  6   -9   -5   15
 15  -43   -5   27
  2  -48   -3   33
-> -48

-31  -31   12   39
-10    2   31   32
 -1   23   10  -35
-> 23

-19    0    2   -1
 33   -1    0    1
 38   -2   -1    0
-> -2

-38  -33  -21   35
 15    5    7   10
 18   -2    8  -17
-> -2

-22  -13  -32   37
-25   14   44  -44
-38  -14   -1   36
-> -14

 -5   -5    0    2
-35  -38  -38  -43
 -5    4  -13  -18
-> 4
---
[[-18  -9 -40 -43]
 [-16  -6 -39 -43]
 [  2  -1  11  14]] --> 11

[[  1   9   6   6 -44]
 [  1   7   9   4 -40]
 [  1  12   0  10 -44]] --> 0

[[ -8  -3 -30 -37]
 [ -1   1  -1  -5]
 [ -8  -3 -31 -39]] --> -31

[[  4  29  13 -46]
 [-31   2 -34  24]
 [ -2  -7  11 -26]] --> 11

[[  1 -23 -15 -10  47]
 [-11 -19 -10  -7  48]
 [ -3 -22 -13  -9  48]] --> -13

[[-5 -1  6  1  4]
 [-5 -2  6  2  6]
 [-6  0  6  0 38]] --> 6

[[ -8  -5  16  -7  26  -3]
 [ 18  12  -6  17  -3   3]
 [-15 -10  28 -15  50  -4]] --> 28

[[ 17  17 -10 -42]
 [  1  36  -5 -29]
 [ 26 -27 -23   0]] --> -23

[[  6  28 -29   8  -1  11  11]
 [  3 -20   5  33 -22 -16  37]
 [ 10  26  -5  15  16  -1  -9]] --> -5
---
5,-2,-26,4,-34,34,2
1,0,-33,0,-39,38,0
-> 1

-19,-44,6,22,3
18,-42,-16,19,22
4,0,-1,20,-3
-> 18

-8,2,14,-2
-2,5,-3,17
0,-17,-3,-42
-> -2

-19,34,23,4,-23,-29,26
-8,-11,-6,15,9,15,-35
-10,-21,1,7,13,28,-39
-> -8

0,-12,-11,-13,-34,24,15
26,-5,-9,-14,-37,-1,-12
-> 26

31,2,-24,41,1
38,2,-21,40,1
-> 38
---
[[-13 -51 -21   4  37   0 -26]
 [ -1 -10 -19   1   9  -1 -18]
 [-21 -10   2  -9  31  17   7]] --> -21

[[  8  -2 -28  24  13  -5]
 [-17 -45  26  -8 -30 -15]
 [  7 -11 -13  17  11 -22]] --> 7

[[ 11  15  10 -29 -18   3   8]
 [ 13  29   4 -31 -27  -1  26]
 [ 29  36  43 -10  -1  15 -32]] --> 29

[[ 25  19 -39  16 -11  17 -27]
 [  8  18 -13  14 -12  51 -24]
 [-12   0   6  -2  -4  22 -10]] --> -12

[[ 11  -3   1 -13]
 [-34  10  17  -3]
 [ -3  10   6 -40]] --> -3

[[  3  15 -19  27]
 [ -5   4   6  38]
 [  7  22 -19  51]] --> 7

[[-24  29 -12   3 -13]
 [ -9 -44  48  31  17]
 [  0  -4  10 -40  -6]] --> 0

[[-22   2  -9  12  31  16]
 [-42  15  -1  20  40  16]
 [-36   0  -5   8  30  18]] --> -36
---
[22 13 63 78 77 29 51] => 51

[[  1 -27  21  -4 -38  20  21]
 [-41  -7  30  17 -46   6 -29]
 [ 14 -45  25   4 -31  23   5]] => 5

[[76 62 40 74 93]
 [ 9 33 71 67 71]] => 71

[[201 214  99  74 150 204 185]
 [242 197 192 233 204 182  44]] => 44

[[1421 1573 1898 6484 1738 1836 1271]
 [1731 1640 2157 8269 1352 1958 1629]
 [1612 2411 1725 7582 1815 1836 1544]] => 1544

[190 225 227  62  76 134  73] => 73

[ 2 57 76 30] => 30

[207 402 819 105 763] => 763
---
array([[6793, 4994, 3230, 9926],
       [5588, 2656, 7326, 9000]]) | 4994

array([644, 485, 663, 202, 892]) | 485

array([[ 25, -30,  20,  26, -10],
       [-28,   1,  37,  27,   5],
       [-24,  -3,  42,  23,   6]]) | -30

array([[135, 135,  88, 211, 161, 115, 115],
       [135, 215,  39,  77, 165, 148, 193],
       [139, 128,  76, 135, 174, 132, 146]]) | 135

array([396, 296,  17, 995, 550]) | 296

array([[ -19,   82, -299,   76,  406,  100,  280],
       [ 866,  114, -905, -398,  300, -183,  830]]) | 82

array([444, 582, 739, 910, 635, 162, 337]) | 582
---
-2.87,3.03,-10.20,19.15,1.60,2.93,-2.04 gives 19.15, -10.20

-0.06,0.04,-0.09,-0.16,-0.16
0.02,-0.19,0.02,0.23,0.05
-0.18,-0.08,-0.10,-0.09,0.02
gives 0.23, -0.19

-160.325,192.735,-94.250,-98.452,-140.404
-55.552,-21.276,-83.055,-102.214,-128.482
gives 192.735, -160.325

-1.8,1.8,0.1,-2.0,-1.3
1.6,2.3,1.9,1.2,0.9
-0.8,0.6,0.6,1.5,1.6
gives 2.3, -2.0

11.652,-4.638,5.455,-16.041 gives 11.652, -16.041

4.252,11.412,-12.716,-7.779,11.201
-6.286,13.288,-11.548,4.928,2.666
0.336,9.706,-19.532,-9.545,16.774
gives 16.774, -19.532
